Where one turn sends some rows of the set: a few examples, then the rows asked:
K_171: [-2.57  3.87 -1.52  0.32 -1.46 -0.21  1.03 -0.64 -1.16  2.12 -1.61  2.09
  1.62 -0.35]
K_16: [ 2.10  0.68  1.76 -1.08 -1.01  3.08  0.87 -0.60  0.27  0.84  0.03  1.12
  2.15  1.69]
K_790: [ 1.02  1.25  0.19  3.24 -1.08  1.98  1.61  1.27 -0.69 -2.07 -0.39 -1.12
 -1.24 -0.59]
K_517: [ 2.63  1.74 -1.61  0.50  2.24 -2.49  0.79  1.26 -1.91  0.56  0.22  1.95
  0.73  0.30]
K_430: [-2.43  1.18  0.00  0.42 -2.11  1.42 -2.00  2.58 -2.35  0.86 -0.65  2.56
  1.87 -1.01]
K_674: [-2.55  2.51 -1.65  1.72  0.90  2.08  0.83 -2.78 -0.46  0.83 -1.34  0.65
  1.55 -0.01]
K_83: [-3.34 -0.58  0.08 -1.93  0.46 -2.05  0.76 -1.80 -0.82 -1.58  0.16 -0.62
  0.14 -2.94]
K_81: [-3.77 -0.01 -0.21 -1.82 -0.27  0.37 -1.02  2.07  1.36 -1.30 -1.99  1.27
  0.52 -2.54]
K_835: [-0.71 -0.95 -1.20 -0.06  2.07 -3.49  2.20 -1.75 -1.79  0.56  1.34 -0.02
 -0.12 -1.17]
K_410: [ 1.53  1.22 -0.20 -0.55  0.61 -2.85  0.18  1.77  2.55  0.21 -2.53 -1.46
 -0.60 -1.03]
K_367: [ 3.56  1.99  0.49 -2.56  0.78  0.51  0.45  1.40  1.40  0.66 -1.24  0.47
  1.45  0.58]
K_598: [-0.05 -0.06  0.00 -1.08  1.95  1.34  0.14 -1.93  1.73  1.83  1.26  1.93
  2.78  1.89]
K_526: [-0.20  0.94  2.32  0.58 -2.78  2.38 -1.56  1.86 -2.97  0.67 -0.30  0.50
  1.19 -1.02]
K_431: [-4.46  0.06  2.39  0.94  1.05 -1.46 -1.06 -0.65 -0.82 -0.32  1.26 -1.12
  2.87  0.79]
K_568: [ 1.48 -0.13 -0.41 -0.69  2.21 -1.56  1.06 -0.57  0.25  2.35  0.98  2.30
  1.66  2.46]
K_443: [ 0.81 -0.01  0.52  2.42  0.74  2.07  0.54  2.90  1.90  0.53  1.01 -1.12
 -0.26  2.11]
K_159: [-0.26  1.05  0.63 -0.07 -1.92  3.70  0.43 -1.60 -1.76  0.78  0.83  1.33
  2.80  0.13]
K_256: [-1.17 -0.87 -0.28  0.62  2.91  1.24  0.46  3.07  2.03 -0.92  1.12 -1.21
 -0.86 -2.10]
K_604: [-4.08  1.10  2.90 -1.77 -1.58 -1.42  0.77 -0.03  0.75 -0.64  0.29 -0.88
  2.75 -0.22]
K_524: [ 1.01 -0.06  0.98  1.44  0.14 -1.58  0.03  1.98 -0.89  2.76  2.43 -2.54
  0.26  1.89]
K_117: [-1.89 -0.47 -0.38 -0.80  2.52 -3.42 -0.51 -1.83 -1.10  1.53  1.99  1.27
  1.51  0.27]
K_869: [-2.63 -1.48 -0.57 -0.65  1.49 -0.78  1.11  0.26  1.18 -1.23 -0.84 -1.16
 -1.10 -3.79]
K_557: [-3.30  3.00  0.66 -1.97 -2.04 -1.35  0.94  1.18  1.41  1.36 -1.35  1.55
  2.21 -0.10]
K_677: [ 0.66  0.19 -1.40  1.38  2.12 -0.32  2.89 -0.28 -1.74 -1.93  1.47 -0.79
 -0.70 -2.29]
K_385: [-3.65  0.51  0.00  2.10  3.04  0.93 -1.11 -1.53  0.65  0.25 -0.19  0.04
  2.28  1.21]
K_932: [-2.69 -0.47  0.76  0.46 -0.15  0.42 -2.45  3.93  0.02  0.24 -1.56  0.51
 -0.25 -2.64]
K_228: [ 1.91  1.55  2.44 -1.86 -1.87  1.35 -0.09  1.29 -1.91  0.69  0.61 -2.41
  1.00 -1.47]
K_629: [ 1.07  2.02 -0.64  2.64 -0.49 -2.48 -0.38  2.56 -1.42 -0.61 -1.91  0.10
 -1.19 -1.30]
K_121: [-0.87  0.19  1.56  0.42  0.40 -0.02 -2.21  4.59 -1.55  1.55  1.78 -1.46
  0.02 -1.56]
K_161: [ 1.70  0.42  1.05 -0.88 -0.63 -2.05  1.57 -0.44  0.46  1.12  0.41 -4.16
 -0.05 -0.61]

K_526 moves to K_932
K_431 moves to K_385
Where do these go?
K_117 moves to K_598
K_121 moves to K_256
K_629 moves to K_410

Where one turn sends some rows of the set: a few examples, then the rows asked:
K_555: [ 0.73  0.99 -1.14  1.42  2.59 -1.24  3.45  0.49  1.50  0.50  0.31 -0.98
  1.86  1.61  1.88 -2.60  3.20 -0.73 -0.92  1.40 -0.06 -0.75  2.49  0.35
 -1.53 -0.35 -4.44 -1.17  1.67 -1.85  0.60  3.47  3.24  2.19  0.85 -0.21
 -1.42 -0.18 -1.16 -0.15  0.38  1.48]
K_864: [ 0.50  0.53  0.66 -0.19 -0.22  0.41  2.53 -1.21  0.30  0.23  0.70  0.91
  0.23 -2.73  0.85 -0.64  0.09  0.49 -1.28 -4.27  1.62 -0.76 -1.09  1.59
  1.16 -1.43  0.68 -0.62  4.98 -1.52  0.19  1.46  0.54  2.17 -2.89 -1.46
 -0.91 -1.89 -3.79  3.66  0.16  1.40]
K_886: [ 1.30  0.27  1.22 -2.31  2.76 -0.42  0.78 -1.04 -0.03  1.08  0.85  4.36
  0.57 -3.77 -1.52 -2.44 -0.74 -0.92 -0.23  3.52  2.40  2.42 -1.87  2.09
 -1.55 -2.30 -0.93  3.65  1.19 -3.61 -2.81 -1.45  0.40  1.77 -2.56 -2.93
 -1.98 -3.46 -1.35 -0.62 -2.04  1.71]
K_405: [-1.29  1.04  1.18 -2.01 -0.60  1.86  0.01 -0.91  0.61  0.94  0.44  0.30
  1.42  1.69 -2.83 -0.78 -0.16  0.75  1.65 -2.21  1.05  0.12 -3.95 -0.34
 -1.71 -1.41  0.81 -1.79  1.70 -3.05  0.65  0.57  4.28 -1.30 -1.85  2.27
  0.26  1.75  1.08 -1.53 -2.65  2.74]
K_728: [-1.55  1.28  1.65 -0.97 -0.45  1.81  0.53 -1.41  0.28 -0.05  0.79  0.02
  2.38  0.91 -3.49 -0.13  0.21  1.19  2.14 -1.92 -0.13  1.04 -3.45 -0.23
 -3.04 -0.88  1.06 -1.23  1.92 -3.25 -0.01  0.44  4.19 -0.71 -1.91  2.08
  0.60  1.95  1.17 -0.81 -2.86  3.19]
K_680: [ 0.73  1.04  3.45 -1.52  0.93 -3.29 -0.38 -1.95 -2.04  2.66 -0.14 -0.83
  1.11 -2.35  1.59 -0.43 -0.82  0.41 -2.62 -2.21  0.42 -1.53 -0.38  2.11
  1.68  0.26  0.34  1.22  4.05 -3.15  1.14  1.01 -0.95  1.17 -0.71 -3.41
 -0.09 -0.12 -2.65  2.03 -1.15  1.43]
K_945: [-0.13  0.69 -1.19  1.28  0.16 -2.24  0.86  2.20 -0.66  3.08 -0.74  0.69
  2.91 -0.27  1.23 -3.93  3.06  0.61 -0.99  0.43 -0.43 -1.51 -0.33  2.60
 -0.78 -0.93 -2.88  2.06  0.32 -2.39  0.66  0.84  2.24  2.51 -1.52  0.20
 -2.01  3.62 -0.88 -2.39  0.11  3.56]
K_235: [ 1.27  1.43  0.87 -3.31  1.86 -0.75  2.80 -0.28  0.20  0.18  1.41  3.77
 -0.89 -3.12 -0.85 -1.93 -0.14 -2.84 -1.85  1.15  1.88  1.69 -1.43 -0.50
 -0.25 -0.86 -2.01  2.09 -0.02 -1.55 -0.55  0.86 -1.82  1.78 -3.23 -2.25
 -1.97 -3.37  2.78 -0.11 -2.26 -0.56]
K_785: [ 0.66  0.25 -1.12  1.94  2.52 -0.97  3.63  0.12  2.00  0.12  1.35 -0.83
  1.61  0.67  1.95 -2.33  3.77 -0.23  0.26  1.84 -0.11 -0.56  2.31  1.43
 -1.58  0.02 -3.25 -1.11  1.46 -2.20  0.08  3.64  3.46  2.85  0.03 -0.87
 -1.53 -0.05 -1.02 -0.65  1.09  1.58]
K_68: [ 0.52  1.46  0.85 -1.60 -0.03 -1.47 -1.46 -2.17  0.45 -0.18  0.85  0.77
  1.16  1.34 -1.10 -0.55 -2.11 -0.42  2.18  7.56 -1.34 -0.19 -0.03  1.28
  0.78 -1.40 -1.74  0.78  0.29 -1.38 -1.88  0.80  1.30  1.20  0.95  1.35
 -1.43 -1.03  1.71  3.10  1.18  1.79]
K_258: [-0.36  1.26 -0.72  2.16  0.43 -2.39  1.20  1.76 -1.14  2.35 -0.64  0.24
  3.92 -0.68  0.67 -3.43  3.18  1.02 -0.94  0.50 -1.55 -0.72  0.20  2.33
 -2.12 -0.59 -3.04  2.46  0.59 -2.52  0.15  0.62  2.00  2.92 -1.21  0.15
 -1.68  3.71 -0.80 -1.53 -0.41  3.94]
K_694: [-0.06  1.32  2.50 -2.65  1.93  0.68 -0.74 -2.55 -0.09  1.57  1.39 -2.84
  2.19  1.31 -2.09 -0.21 -0.05  0.42  1.21  0.35 -0.26  0.47 -2.25 -0.79
 -2.09  0.32  0.22 -2.54  1.48 -3.84  0.80  1.77  3.46 -1.62  0.70  0.98
  1.24  0.87  1.45 -1.15 -3.61  1.06]
K_360: [ 0.10  2.38 -2.28 -0.98 -2.13  1.88 -1.71  0.17  0.10 -0.81  1.54  3.78
  1.04  0.15 -0.27 -0.24 -0.60  1.38  0.62  3.78 -1.39  2.24 -1.67  1.38
  0.46 -0.20 -1.11  1.89 -0.06 -0.96 -0.17 -0.63  0.36  1.60 -0.44  2.73
 -1.56  0.77  2.90  2.72  1.38  1.53]
K_132: [ 0.62  1.18  0.72 -1.92 -0.15 -1.33 -1.63 -2.07  0.66  0.06  0.92  0.93
  0.75  1.39 -0.89 -0.74 -2.16 -0.52  2.27  7.47 -0.82 -0.56 -0.35  1.57
  1.30 -1.51 -1.53  0.60  0.10 -1.32 -1.74  0.90  1.37  1.15  0.70  1.21
 -1.60 -0.97  1.72  2.68  1.47  1.70]
K_754: [ 0.17  2.60 -2.28 -1.31 -2.06  1.74 -1.88  0.39 -0.05 -0.55  1.18  3.85
  1.05  0.55 -0.21 -0.44 -0.85  1.11  0.02  3.62 -1.24  2.09 -1.72  0.96
  0.61 -0.40 -1.59  1.84  0.08 -0.79  0.11 -0.66  0.37  1.31 -0.18  3.03
 -1.55  0.55  2.84  2.80  1.06  1.40]
K_123: [ 0.54  0.69  3.71 -0.65  0.84 -3.08  0.02 -2.50 -1.83  1.98  0.68 -0.84
  1.33 -3.40  1.25  0.10 -0.21  1.00 -1.50 -1.73 -0.10 -0.97 -0.28  2.93
  1.01  0.72  1.24  1.47  3.91 -3.50  0.53  1.05 -0.81  1.93 -1.33 -4.00
  0.01  0.15 -2.42  2.05 -0.64  1.74]
K_723: [ 1.37  1.26  1.31 -2.62  3.10 -0.84  0.65 -0.67 -0.66  1.25 -0.19  3.92
  1.13 -2.78 -1.73 -2.61 -1.47 -1.38 -1.60  3.05  2.13  2.45 -1.50  0.71
 -1.94 -2.60 -2.27  3.79  1.58 -3.23 -2.43 -1.75  0.03  1.04 -1.43 -2.01
 -1.74 -3.75 -1.48  0.29 -3.26  1.72]
K_236: [-0.06  0.46  2.38 -2.54  1.65  1.05 -0.59 -2.77  0.53  1.43  2.26 -2.54
  1.52  0.57 -1.79 -0.14  0.57  0.75  2.33  0.69  0.12  0.33 -2.62  0.44
 -1.59  0.52  1.39 -2.72  1.02 -4.06  0.58  2.08  3.78 -1.10 -0.25  0.24
  1.07  1.11  1.65 -1.96 -2.60  1.05]
K_241: [ 1.04  1.96  1.31 -2.07  2.07 -0.81  3.31 -0.90 -0.18 -0.80  1.82  3.33
  0.16 -3.92 -1.53 -1.19  0.18 -2.37 -1.35  1.46  0.55  2.68 -0.76 -0.59
 -1.88 -0.29 -1.85  2.61  0.24 -1.77 -1.26  0.70 -1.97  2.44 -3.10 -2.45
 -1.54 -3.24  2.93  0.81 -2.61 -0.03]
K_162: [ 0.25  1.36  1.03  0.42  0.03  0.17  2.73 -1.34 -0.35 -0.28  0.45  0.49
  1.26 -2.65  0.26 -0.25 -0.16  0.60 -1.76 -4.32  0.64 -0.07 -0.50  0.81
  0.01 -1.30  0.01 -0.23  5.43 -1.40 -0.03  1.09  0.25  2.21 -2.19 -1.13
 -0.60 -1.89 -3.76  4.69 -0.67  1.66]

K_694 moves to K_728
K_68 moves to K_360
Where do these go?
K_235 moves to K_723
K_785 moves to K_945
K_162 moves to K_123

